One turn moves each row of this set onto another row. After a few examples, where does it send each row asked below?
Z_719: [ -8   4  -7  10  -6  37  -9 -11  -6  -7 -14   6   1   9 -24  -9  -3   8
   8  11   1   2 -12   4   4  19  27   7   6   3  -4   2  -7]
Z_923: [ 18  15   1   1   6 -22 -20  -1  -7  -3 -23 -18 -22  10 -13  -8 -25   0
 -11  -7   2  -7  -6 -13  12 -23  14   6  -4  -8 -27  20  -6]
Z_765: [-17  17 -26  -3  -4  -3 -16  19 -23 -35   7  39 -31   5 -24   5  -7  -2
   6  -5  21  -7   2   8   0 -19  -1   9  -3  -2   3 -14   2]
Z_234: [  2  11  -3   6 -24  -5 -31 -17 -26   5  -9  17   2   5  -9   9 -14  10
 -22   9  -8 -16 -16  -7  37 -27  -3  -3  11  26  -4  -2  -5]
Z_730: [  4  21 -13  25   4 -15 -22  -9 -24 -12 -21 -11   6  -1 -18   3  23  11
  28  -5  11  -8   3  32   1   1  -3  23  23  10  25   0  -7]
Z_772: [ 25   3 -22  16 -12 -33 -32  10 -16 -32   5  12 -11   8 -31   2  -7  25
 -24 -11 -19 -22   2  22   0 -17  14  -8   2  -2 -11 -18   1]
Z_610: [  2 -10   2  -8   0 -40   6  18   0 -13 -20  30  11   3 -27  -8   6   1
  16   8   1  -3 -16 -17 -20 -27 -11  -6 -13  13  -2 -15   9]
Z_243: [ 30  -5   4  16  -4   0 -28   4  -8 -16 -19   7 -12  -3 -13 -18   0  14
   1  -4 -21 -30  -3  10 -12  -4   1 -28   7   5 -29 -27 -11]
Z_13: [ -2  11 -42  -8 -17 -38 -13  12  -5 -23  -2 -10  -2   9 -46   1   2  12
  -4  -5  -6 -17 -11   0   2   0  16  -5  -3  13  -8  12  -7]
Z_350: [ 12  12  33  19  -6   1 -33   0  -2 -16 -20 -19  -7  24   9  11   5  24
 -17 -22  -8  -3  -1  10   8 -18 -14  -1  -8 -14 -10 -11  -1]
Z_461: [  6   3  -5   6   1  11 -38   5  15   4 -19 -13  -4   9 -22  12  21  20
  18  -9 -10 -20 -10  20 -24  12  -3 -12  16  18  -4 -19 -16]
Z_785: [  8  13 -17  13  -1 -38   2  -9 -28  -6 -28 -17 -24   4  -1   2  -2  -8
  14  22  12  -7 -15   0   5 -16   1   0  21  11  -5  -1 -23]
Z_597: [-13   6   3  -7  -2  -2 -37  13 -10 -13   7   3   0  23   7  24  14  28
   1  -3  -3 -13 -14  28 -10  -5   0 -11   6  34  24  -9 -14]
Z_248: [ -9  10  -7   6 -14   3 -23   4  -1 -14 -10  14 -24  18 -11  23  12  13
  -1  -9  10 -18  -3   8   7 -28 -41 -16   5   0  -3 -51  -4]
Z_799: [-16   8  -9 -21 -12 -18  -8  14 -23 -24  -2   2   0  11   2  -7   1   9
   4   8  -1 -18 -19  -4   5  -5   6 -24  -8  36   2  13 -17]
Z_76: [ 10   0   8 -11 -16 -27   2  -3  14 -37 -12  17   2  11 -10  -3 -21  16
  -1  10 -30  15 -10  13   3 -11 -17  16  -1 -22  -3 -10  11]
Z_807: [ 20  12   1  22   2 -17 -34  -4  14   1 -19 -32 -13  25 -21   9  -6  19
 -19 -20  -6  -1  -2  -1   5 -21  -1  12   0 -16 -20  -2  -3]
Z_949: [  1  -1  -1 -29  -5 -22 -11  -8   2   7  -2  16   2  22 -41  25  23  11
  22  -3  -1  -8   4  -4  -8 -10 -26   4  17   7  10 -25   5]
Z_66: [  2  -2  11 -24  -5 -43 -12  11  -9 -11 -10  36   8  15 -14  29   5   8
  11   2   2 -12 -11   7   3 -33 -12  -6   1  10  18 -30  12]
Z_860: [  2   9 -33   5  14  -6 -21   8  -6 -11  -6  23 -19   7 -29 -16 -25  -7
  17   3  21 -23   1  -3  19 -27   3  -6   0   1 -13 -27  -1]
Z_952: [ 11   7   0  50 -15 -29 -13  -2 -27 -37 -10  -8  -5  18   7   1  17  15
   2   2  -6   6  -4  11   7 -13  -8   3   6  -6   1 -29 -11]
Z_871: [ -3  18  30   0  -4  11 -18   2   1 -14 -39 -21   6   9   6  -2  13  13
  10 -22   1  -7  -8   6   8   0  -7  -1 -13  -1  -3  12  -1]
Z_616: [-10   8  15 -26  -2 -20  -8  -6   0  -4  -8 -13  10  12 -28   4 -24  11
   4  28   2  -8 -17  10  -2 -19 -43   2   4  -9   1   8 -11]
Z_618: [ 11   4  15  -2 -14 -13 -25   2  16 -26 -18  21   5  -2 -21  -4 -19   0
  26   6 -29  12 -10   3  -2   3 -13  23   4 -21 -14  -8   6]
Z_444: [ -2  10 -13  17 -32 -12 -15  -8  -2   6 -41  -5   5  -8 -34  11   0  10
 -22   6  -4 -17 -31  -8  13 -22 -12  -9   2  17 -17   0  -5]
Z_973: [  9  10 -30  39  -5 -47  -9  -4  -4 -13 -19 -28 -10  21 -14  15   8  10
   5   9   3   6 -14   9   5 -16   4  12  16   0   3 -18 -14]
Z_698: [ -2   4  -2 -23  -8 -33   5  -6  17 -21 -11  -8  10  20 -26  11 -23  22
  -6  19 -11   4 -15  22   5 -18 -25  10   1 -20   8  -2   4]
Z_31: [ -4  -1  12  27 -12  26  -4   4 -15 -28 -22  17   0   4  -7  -1  -5  19
 -20  13   1   0 -22  24  -8  -4  18  -6  -8  -7   0 -11  -1]
Z_151: [ 12 -13  10 -14  16  -7  -3  -8  -5   3  -1  19  14  20 -28 -20   7   8
  27   8   1 -13   9 -11  -6 -14 -18 -11   5   6  -1 -30   3]
Z_374: [ 12 -11  16   0  15 -19 -20  12 -17 -17  13  30   9  24 -34   6  -6   9
  15   9   9 -12   5  12  -9 -20   2  -4  -1 -19   6 -40   7]
Z_844: [  5   8  19   5   3 -10 -52   5  11  -7  -4  16  17   0 -28   4 -22   6
  27   7 -15   6  -9  13  -6  -9 -21  31   9  -8   2  -3   1]
Z_655: [ -4   6  -7  32 -25  -2 -14   6   2 -15 -32   0   3   0 -34  26   5  27
 -34   2   0  -6 -30  27 -10 -18   1   1  -4  -4   0 -11   2]
Z_829: [  5  23   8 -10   3 -18 -23   4 -26 -18  -8   3 -21  10   0   4 -17   9
 -18 -14   5  -1   0   8   9 -24  14  20  -6   0   2  33   2]
Z_8: [  3   5 -38  17   7  -2 -25  -4  13   4  -2   7 -20  18 -35  -6   1  13
   0  -8   8 -12   6  -5   4 -32 -30   0  10   9  -9 -38  -2]
Z_496: [  0  -6  -5   1  -1 -31 -10  19  -1 -16   2  21   0  13 -59  14  11   4
  15   2   7   2  -5  -5 -34 -11  -5  10  -3 -15  -4 -21   5]
Z_628: [ -4   7  27  -7   6  -9 -39   0  -8  -2   6   7  15   6 -19  -1 -26  11
   9  22  -4  -3 -10  11  -7 -25 -43  15   7   1   6   5 -10]
Z_516: [ -8  26   5 -10   2  -3 -21   4  -2 -13 -22 -14   0  10 -11   9   9  17
   0 -27   7   3  -3  17   2  -4   6  26  -6   5  15  35   6]
Z_437: [ -5  12 -17   4 -12  15 -36 -20 -14   5   7  12   1  19 -26  17  -6  15
  -7   2  -4  -1  -5   7  26   0  18  20  19  16  11   1  -3]
Z_983: [  8  18  -5  14   4 -26 -13 -11 -47 -13 -10   4 -18   1   8   3   6   8
   5  10  10  -6   0  24   0 -23  -7  14  25  18  21   3 -14]
Z_223: [-21  10 -11   0  -4   3  -5  17  12 -22 -36  14   0   7  -3   4  10   6
  21  -7  18 -19 -17  12  12 -20 -22 -20 -12  13   8 -36   4]
Z_371: [-27  13 -35   2  -2   1  -2  19   8 -28 -14  24  -8   5 -22  -4  17  12
  12 -14  17   3  -7  10 -10 -15 -14  10 -10  18  17 -10   9]
Z_349: [  6  15   5  36 -11 -10 -11  -5 -28 -29 -30 -13   5  -2  -6 -12  24   0
  35   0   3  -9  -2   9   9   9  -7   0  10  -4  -3 -15 -14]

Z_844 turns into Z_628
Z_31 turns into Z_719
Where do these go?
Z_66 turns into Z_610
Z_983 turns into Z_785
Z_829 turns into Z_923
Z_243 turns into Z_461
Z_248 turns into Z_223

One turn moves each row of this set onto another row. After a few examples, where does it send each row asked below?
Z_294: [-29  39   6   3 -19  22  11   8  17   1  38  20  16 -19  16  -5 -29 -10
  -4  10  -4   8 -26]
Z_283: [ -4   5   6 -24  -4  18   9  17  44  -2  32  15  -1  24  11 -20   1 -10
  -9 -29 -12  -2 -27]
Z_196: [-14   2 -20  11 -18  -8   1  -1  22  -2  27 -10 -10  11  31   9  -2   1
  -4  14  16  -9 -16]
Z_319: [  3   0  10 -24  -5  12   6   4  49  -2  22   0 -11  13   7 -21  -5  -7
 -12 -22 -19  -6 -22]
Z_535: [-21  22  -9 -23   1 -14  39   4 -12  -1   2  30  15  11   7  -8  -5 -12
  11  11  -6 -11 -29]
Z_551: [ -4   2  10 -14 -16  34  -7 -11 -11  -8  10  35   3   5  18  17  -5   2
   5 -19   1 -15   0]
Z_320: [ -9  15  36   2  14  23   0   0  25  19  21   9  -9  -5  23  -5  19  -4
  12  11   6   9 -33]
Z_988: [-12  -1  18   7 -10   6 -22  17  21  18  35   1  -3 -18  -5 -13  -8 -14
 -14   4   2  12 -27]
Z_589: [ -6   3  15 -28  -2  11   7  17  47   1  31  19   6  21  18 -17  -6 -17
  -4 -23 -18  -5 -27]
Z_193: [-17  -7   1 -18   6  11 -18  -1   4   0  16  45  21 -11  20   2  12 -11
   8 -11  -5 -17  -9]
Z_490: [  8  11  45  -1 -12  19 -17  -4  18  19  21  21  -7  10  -6 -19 -15  -9
  -7  16   9  -6 -11]
Z_732: [ -7   8  20 -27 -14  17   7  12  45  -2  19   5  -4  27  17  -8 -21 -14
  -4 -27 -14  -5 -20]
Z_553: [-10  16  22 -10   1 -11  14   6 -16  10  22   5  10  36  29   2  10 -10
   8  30   3  -9 -22]
Z_566: [ -3  21 -21 -24  -1 -18  32 -11  -9   4   0  22  -6  -1  -4 -16  -6  -2
   1  12   0  -9 -25]
Z_800: [-18   1  43  17 -14  34   8  14   9  -1  15 -11  -3   8   3   1  -3   0
  -3   6  -8  -1 -21]
Z_572: [ -6  12 -23 -21  -8 -18  33   4 -18   0  14  30   7  10  -4 -11  -7  -8
  -5   8  -1  -9 -27]
Z_467: [-10  16  31  -2 -12   2  25   0 -20   0  19 -14   2   8  10   0  -8  -4
  -5  33 -23  -4 -22]
Z_579: [-13   0  15 -14 -20  23 -13  -7  -8  -8  11  35  12  -1  17  17 -20  -9
   3 -16  -7 -18   0]
Z_211: [-23  30  12  -7  12   1  22   5  -9  12  20  -9   6  -2  22  -5  19  -5
   7  24  -7  11 -36]
Z_994: [ -8  26 -17 -20 -16  -6  36  -3 -19  -2   0  20  -3  11  -5  -7 -18  -2
  -1   3   3  -6 -22]
Z_864: [-17   4   7 -14  -3  20 -15 -18   8  -4  -2  18   2 -32  13   5  -4  -3
   7 -11 -15 -12  -4]
Z_747: [-15 -14 -10  -9   1  17 -12   2  -3  -7  21  34  14 -10  17   6  18  -3
   1 -18  -5 -13 -11]
Z_727: [-23  15  18   8  -6  23 -22  23  17  15  12  11   9  22   0 -17   7  -7
   2  -3  26   2 -16]
Z_623: [ -1  -7   3 -14  -4  17 -12 -25   5  -2   8  20 -10 -28  15   9   2   2
   0  -9 -11 -13  -6]
Z_845: [-27  29  -6  -2  -7  -6 -10  -6  35  10   7  10   7  10  32  -7 -12  -9
  13  19  22 -13  -9]
Z_893: [  7  30   7   0 -12  22  22 -12  14   6  52  30  -7  -6  28   1  -8   4
  -7  17   5   4 -29]
Z_547: [ -3 -18  35   6  -6   0  -9  16  15  12  34   9   1  25  24   9   5 -16
   2  14   7  -8 -23]
Z_932: [  4   9  15 -28 -14  18   7   5  42  -1  22   9 -11  31  15 -11 -15  -8
  -7 -28  -7  -5 -19]
Z_192: [-11  11   4  16 -10  29  22  -1  15 -15  21  15  10  20   5 -23  14  15
  -7  23  -3 -24  -8]
Z_110: [-22  26  -5  -5 -16  -7  -8  20 -19  11  16   0  17  27  -6 -17  -4  -8
 -11  15  16  -1 -13]
Z_880: [-13   5  16   6 -15   2   3   0  22  -6  27  28  24   9   4 -26 -17  -8
  -8  36 -14 -31  -4]
Z_308: [ -2  42  17 -13 -11   9   2  -8 -14  15   8   6   1  10 -14 -29 -11   0
 -11  26   5  -2  -9]
Z_930: [ -6   6  17 -27   0  13   7   4  54  -1  14   3  -6  13  12 -23  -7 -11
  -3 -19 -22  -8 -22]
Z_509: [ -5  28  -2 -15  -2 -18  -9   3 -10  24  34   6   3  -9  -2 -23  -2 -12
 -14  25   4  10 -27]
Z_168: [-20  16 -12 -20  -2 -20  38  -3  -7  -3  -4  12   5  -6   4  -7 -13 -11
   6  13 -15  -9 -28]
Z_309: [-10  21  -1 -25 -10 -17  39  -7 -14  -1   1  24   3   9   9   1 -24 -13
   8  14  -8 -12 -25]

Z_320 turns into Z_727
Z_572 turns into Z_309
Z_845 turns into Z_192
Where do these go?
Z_308 turns into Z_211
Z_193 turns into Z_551
Z_930 turns into Z_283

One turn moves each row of this set onto another row. After a few examples, where does it send each row asked below?
Z_673: [  3 -32  12   7  26   1   7 -17 -15  -1  30  25 -16  -5  13  12   8  -4
  -4 -19]
Z_527: [ -4 -28 -31  10 -19  -2   0 -13   3  12  -1 -20 -16 -17   6 -28  -8  -4
 -21  -4]
Z_642: [  6  -9 -21   9  -4  -8 -11 -18  16   2 -10 -29 -10 -17   6 -11   0   8
 -14  -2]
Z_742: [  9   1 -13  20  -9   4   5 -13 -26  19  10  13  31  -9  18 -19  -8   4
  -8 -11]
Z_780: [-13 -27   2  13  27  13   4  -6 -13 -13  38  33 -13 -12  -4  -9   8   6
 -16  -3]
Z_163: [ 18   8 -11  18   0   9   9   0 -23  16   6   4  35 -13   6  -5   5   8
 -14  -4]
Z_441: [-10 -24  -5 -12   9  11  28 -34  -6  34 -19  10 -10 -10  17  -1   6   3
 -23  10]
Z_537: [ -1 -18  23   9  26  -5   7 -26  -4  -3  28  22 -11 -11 -10   9  15   8
 -12  -2]
Z_608: [  7 -28 -27   0 -10  29   2 -28 -13   0   2  30 -11   4  14 -10  15  21
 -35 -27]
Z_301: [ 12 -16 -20  -3  -5  28   7 -22  -5   1  -2  22  -4  -4 -10  -2  29  32
 -44 -13]
Z_531: [-16 -46 -14  -5   3  12  21  -1 -29  13 -10  18 -19  -5  36   2  -2  13
  -7  -1]
Z_433: [ 16 -15  -1  18  -5 -12   0   8 -30   9  -2  17  17 -39   9 -22   4   4
   0   8]
Z_705: [-24 -26 -11   1  18   8  -3  -1 -13  -7  -5  19   4 -11  33   3  12  43
 -22   9]
Z_948: [ -1 -27   5   4  25  17  22 -15 -10  10  31  25 -19 -13 -13  -4   8 -14
 -17  -4]
Z_694: [  0 -35 -23   3 -18 -17 -11  -2  -3  10   5 -25  -7 -20  17  -8   7  14
 -13 -15]
Z_53: [ 24  -4  -5  20   7  -2   1  -2 -22   8 -14  14   9 -32  13 -21  -5 -12
   4   8]
Z_534: [ 29 -31  -5  -5  -1  10   5 -25  -7  -5 -28  24 -36 -18   2  -5  23  10
  -8  -8]
Z_602: [-18  -9   3   3  12  11  20 -18   0  -1 -21  13  -9 -13  -4  -5   6  32
 -21  32]
Z_346: [ 15 -40  -2  -2  -9  -2  -7 -15 -14 -17 -15  32 -27 -22   3 -11  26  32
 -11  -7]
Z_515: [  0 -22 -33  12  -6   2  -9  14   2  -3   1 -27  -8 -22   0 -13   5  16
 -25   1]

Z_742 turns into Z_53
Z_531 turns into Z_441
Where do these go?
Z_527 turns into Z_642
Z_780 turns into Z_673
Z_301 turns into Z_346

